Rows swapped in pairs by one turn or mirror: which row each one swaps with
Matik: [ -6.5  13.9 -12.7 -13.6  31.9  -6.7  -4.6   1.1  -2.8  31.7   9.9 -40.4
  -8.2  29.4  -3.8  13.7  14.1  -2.6  -5.4]
mesal: [-28.6  -7.3 -11.1   5.8  29.3  -6.1  10.7  17.8 -16.9   4.7   2.6 -40.2
 -21.0 -14.4  37.0  -1.7  12.6  -5.3  17.0]
dop: [-10.1   5.1  -7.7  10.4  25.6 -55.8  -0.2  18.9 -13.9  11.9  23.4 -33.4
  -7.5  -8.9  13.3 -30.4  23.7   6.7  -6.3]
tes: [ -9.5  -0.8  -3.3   6.4  23.2 -55.2   8.4  -2.0 -22.1   7.0  24.4 -46.3
  -5.4 -19.8  19.8 -28.2  20.8   3.7  -2.1]
bunag: [  9.5   2.8   2.8   4.2  34.7  -6.5   9.7  -1.9  -9.0  22.3  25.8 -36.4
  24.7  -5.5  24.1  21.8  -7.5   4.8  -5.6]
godi: [-20.4  10.3  -3.3   9.9  35.8 -10.5  -5.5 -12.0  -2.5  22.0   4.3 -30.3
 -16.7  27.4   8.4  16.8  18.8   4.4  -7.3]
Notap: [ -6.2  -3.9  18.5  17.1  29.3   8.3   3.5 -11.7  10.1  23.2  25.5 -17.5
  -1.4  10.2  19.2  10.7  -8.1  22.4  20.3]
Loz: [ -7.8   1.7  32.7   6.7  24.2  -5.4   4.1 -25.1   3.7  14.7  20.9 -29.0
   3.3  11.5  23.8  18.2  -4.0  14.8  16.2]
taz: [-21.5  -2.0 -30.1  -5.6  21.2  -5.8  -3.4   4.0 -15.1  -6.6  -3.3 -42.6
 -12.6 -15.2  34.7   2.7   9.1   1.8  13.1]
Dof: [-26.8  -4.8 -21.0   2.6  30.2  -3.9   1.7  12.7 -18.1   0.8   2.1 -41.0
 -19.6 -14.4  37.6   2.9  11.5   1.9  19.6]
Dif: [  7.5  -4.6  -0.9   3.5  32.4   4.6   0.6 -19.7 -14.6  27.0  21.8 -30.6
  17.3   3.5  39.6  20.5  -6.7   3.2  -3.1]
sot: [ -2.8  -0.5   0.3  -6.3  20.0 -38.6 -13.7  24.3  14.6  13.7  21.3 -24.0
 -18.0   4.5  14.0 -48.3  17.4   5.3  -6.8]
pagek: [ -5.4   4.1  27.3   3.9  12.2 -23.9   5.9  -4.8  -8.6  -0.5  19.9 -29.0
 -22.8 -16.3  40.5 -29.5  10.9  23.5  25.9]
siv: [ -3.5 -20.5  -4.1 -21.4   1.1 -22.0  12.8  -4.0  21.7  19.8  14.5 -30.0
  -8.5  13.4   9.6 -37.3 -12.0  -4.0 -12.4]
tase: [ -8.9 -23.8 -10.4  11.8  30.6 -25.8   6.9 -16.1  23.9   7.9  -0.7 -24.2
   6.9 -13.0  37.7 -33.8  -2.2   9.0 -17.5]
mep: [  0.3  -1.7 -15.8 -31.9  11.9 -10.9  16.7   5.3   4.6  26.5  18.3 -36.6
  -6.6   9.2  -6.1 -13.1 -12.8  -3.8   0.9]
zil: [ -5.0   4.3   8.8  -9.8  20.2 -13.6   4.8 -46.8   8.7  28.3  -3.6 -42.2
  13.4  11.1  40.1 -20.8  11.7  12.5  -2.8]
tibi: [  0.4 -21.5  10.9  21.8  21.3 -10.8 -13.6  14.2  -0.1  14.4  40.3 -10.6
 -13.4  -2.9  44.4 -14.3   0.6  18.1  17.8]
dumum: [ -3.9   2.1 -18.6 -18.8  16.4  -5.0   5.2   9.5   2.2  29.8  15.8 -42.5
  -7.7  25.8  -6.1   8.9   0.0   0.7  -5.5]
Doba: [  5.6   1.9 -20.1 -23.1  10.6  13.0 -16.9 -16.8   3.5   7.5  -9.0 -40.0
 -20.8  13.6  28.6  -5.0  -2.9  11.1   8.3]
ror: [-22.6 -11.0  -1.5 -16.4  -1.3 -15.2   1.0 -10.3 -21.9   9.0  14.4 -50.3
 -14.8  -7.8  45.4 -38.3   9.8   0.8  20.7]
gulo: [-22.8  -8.4  -3.3 -17.1   2.7 -22.3  -2.3  -9.8 -22.3   6.6   9.6 -47.8
 -16.5 -13.5  32.0 -40.5  12.3  -1.9  22.8]
Rog: [-12.0   3.9  -0.3  18.5  37.9 -29.3   1.0 -14.2  25.5   8.6   0.1 -30.1
  26.5  -8.9  27.3 -18.1  17.8  14.2 -10.0]
nid: [ -2.8   1.5  10.0  -2.3  24.5 -22.1   6.7 -42.6  12.2  31.2 -10.6 -42.1
   5.6  13.9  34.5 -18.0  16.3   7.7  -3.1]
tiz: [ -5.8  10.2  -8.3   1.4  23.9 -53.5   1.3  24.0  -1.1   6.6  21.0 -29.8
 -12.1 -13.6  14.5 -38.6  18.5   7.7  -3.5]
guma: [-18.4   9.6  11.2  21.4  30.4 -13.3  -6.4 -31.8  -4.9  14.9  -4.8 -23.3
 -25.7  11.4  38.5  -4.7  24.6  16.9   2.9]
gef: [-14.2   6.4  -4.6  -1.4  16.8 -52.1  24.2  -7.7 -20.8   2.3  24.7 -49.4
   7.0 -16.1  19.0 -24.7   7.1   1.8   2.5]
Nifar: [ 13.1   4.5  23.4  -6.0  23.4 -22.5   5.6  23.0  -2.6  -5.5  33.7 -33.7
   5.5 -17.2  30.6 -16.6  -4.8  11.6  15.4]
mov: [ 12.6  -2.5  -2.0 -10.5  17.0 -29.6 -18.6  22.9  20.0  17.7  15.0 -21.8
 -16.8   5.6  13.7 -43.7  11.8  15.9 -11.9]
Vepo: [  6.1 -17.8  -1.4  12.7  13.4 -23.0 -14.3   9.7  -6.7   6.6  39.3 -23.4
  -0.9 -17.3  48.8 -28.6  -0.7  16.3   9.1]
Lek: [ 17.2  12.8   5.5  -0.3  35.5 -14.0   3.6  -0.8  -5.5  15.4  33.7 -32.1
  25.6  -7.3  29.2  19.3  -8.4   8.7   1.6]
kaluz: [ -3.5  -3.2  25.0  10.3  14.5 -26.6  -5.9 -14.6 -10.1  -2.9  12.8 -24.6
 -29.8  -8.8  44.6 -35.3  13.4  24.2  21.5]
dudo: [-11.0  -6.8   1.6  22.0  39.3 -32.6   6.1 -10.0  26.6   9.0  -1.6 -26.8
  24.3  -8.1  30.7 -21.0  16.4   8.6 -16.1]
vapel: [-13.2  12.0  -2.0  15.6  43.2 -19.6  -4.2 -12.6  -9.1  28.8   2.1 -30.8
 -17.3  20.1  16.5  16.2  29.0   5.6  -8.1]
Bama: [ 22.2 -11.9  -6.9   9.1  15.9 -26.3  -2.3   3.1  -6.8  11.9  29.7 -27.9
   3.8 -19.3  53.3 -37.3   0.7  18.1   3.8]
met: [  2.3   8.9  20.9  -6.9  16.3 -29.6  12.0   6.4  -3.6   0.1  34.3 -28.8
  -8.5 -21.6  33.2 -25.1  -5.6  23.0  28.9]
kuzib: [ 14.1   7.2  -6.7 -18.8  12.5   1.1 -26.8  -7.0  21.6  12.5  -1.2 -19.1
 -15.3   9.4  17.6 -27.1   4.9  22.8  -3.8]
tugig: [  7.8   9.9 -16.2 -28.8   6.9   4.0 -25.0  -9.5   8.0  -2.7  -1.9 -40.1
 -16.3  11.1  19.0 -10.1  -0.8  11.2   1.8]
Tove: [  1.4 -14.6  -0.2   7.1  21.1   6.3  -7.6 -25.1 -20.4  21.9  17.6 -32.8
   9.0   6.8  35.4  17.1  -1.4  -1.6  -2.1]
Sok: [ -6.9   5.5  10.8  -2.3  25.5 -21.2  25.9 -37.8 -12.8  16.0  12.4 -43.9
  13.9   1.9  17.1   5.7  -2.0   6.8   9.6]
gare: [  0.5 -18.6 -11.5 -26.4   2.4 -13.3  12.9   7.5   4.7  15.5  18.4 -44.0
  -5.0  14.3   3.0 -16.4 -12.9 -10.0  -6.5]
votu: [  6.4 -15.0  11.4  21.8  24.2 -11.3 -20.9  20.1   1.2  11.9  31.5 -16.9
 -11.6 -11.4  46.5 -25.8   5.6  23.8  12.9]
gubup: [ -5.1   7.1 -15.7 -18.8  23.0  -5.4   2.6   5.6   2.9  28.5  18.5 -37.3
  -7.6  20.0  -8.8  10.9  -0.1 -11.7  -7.0]
Gadag: [  9.3   5.8  -0.9  -9.3  13.7 -26.0 -26.1  19.6  24.2  12.3  14.8 -20.1
 -21.2   5.7  14.7 -39.6  14.6  11.8  -9.4]
kir: [ -2.4   1.7 -12.0 -19.7  22.9  -2.7  -3.9   4.8  -0.5  27.7  14.5 -39.1
  -8.0  25.2  -5.9  14.8   3.0  -1.8  -7.5]
seg: [  0.2 -25.8  -5.4 -19.4   1.3 -30.5   8.8  -8.3  19.1  10.5  13.3 -31.9
   6.4  -2.1  15.5 -41.5 -11.1  -2.1 -14.6]
Rula: [-12.1 -16.0  -7.7  17.1  31.0 -29.5   7.9 -14.0  31.0  10.9  -3.7 -22.7
  11.3  -5.0  39.8 -25.5   9.1   7.7 -18.5]
lepi: [  7.3   1.3  -0.1 -14.7  13.1 -23.9 -25.3  20.2  20.3  11.2  13.9 -17.5
 -19.2   3.8  13.6 -36.4  13.3  12.6 -14.4]
per: [ 12.5  -2.0  10.1 -17.8  12.1 -10.2 -28.9   1.5  26.9   1.8   4.9 -25.5
 -20.1  20.6  16.0 -26.8  11.8  12.8  -4.4]
Gul: [-11.3   8.4   4.5  15.0  36.6 -18.6  -3.8 -31.5  -7.9  26.8   0.4 -28.6
 -22.9   6.6  26.7   6.4  27.7  15.0  -4.6]
Pidek: [-10.9  -8.1 -30.2  -6.2  26.1   1.4  -0.5  -5.4  -9.2 -10.4  -4.7 -50.5
 -13.8 -11.9  38.0   2.5  -1.1   1.3   6.2]
fosat: [-11.3   8.3  21.4   5.0  21.9 -15.8  22.7 -35.3  -8.9  13.8  14.9 -39.6
  13.0   3.0  18.4   7.8   1.3  14.0  13.5]

mov is swapped with kir
kuzib is swapped with gare
Rog is swapped with mesal
tibi is swapped with Lek
tugig is swapped with siv

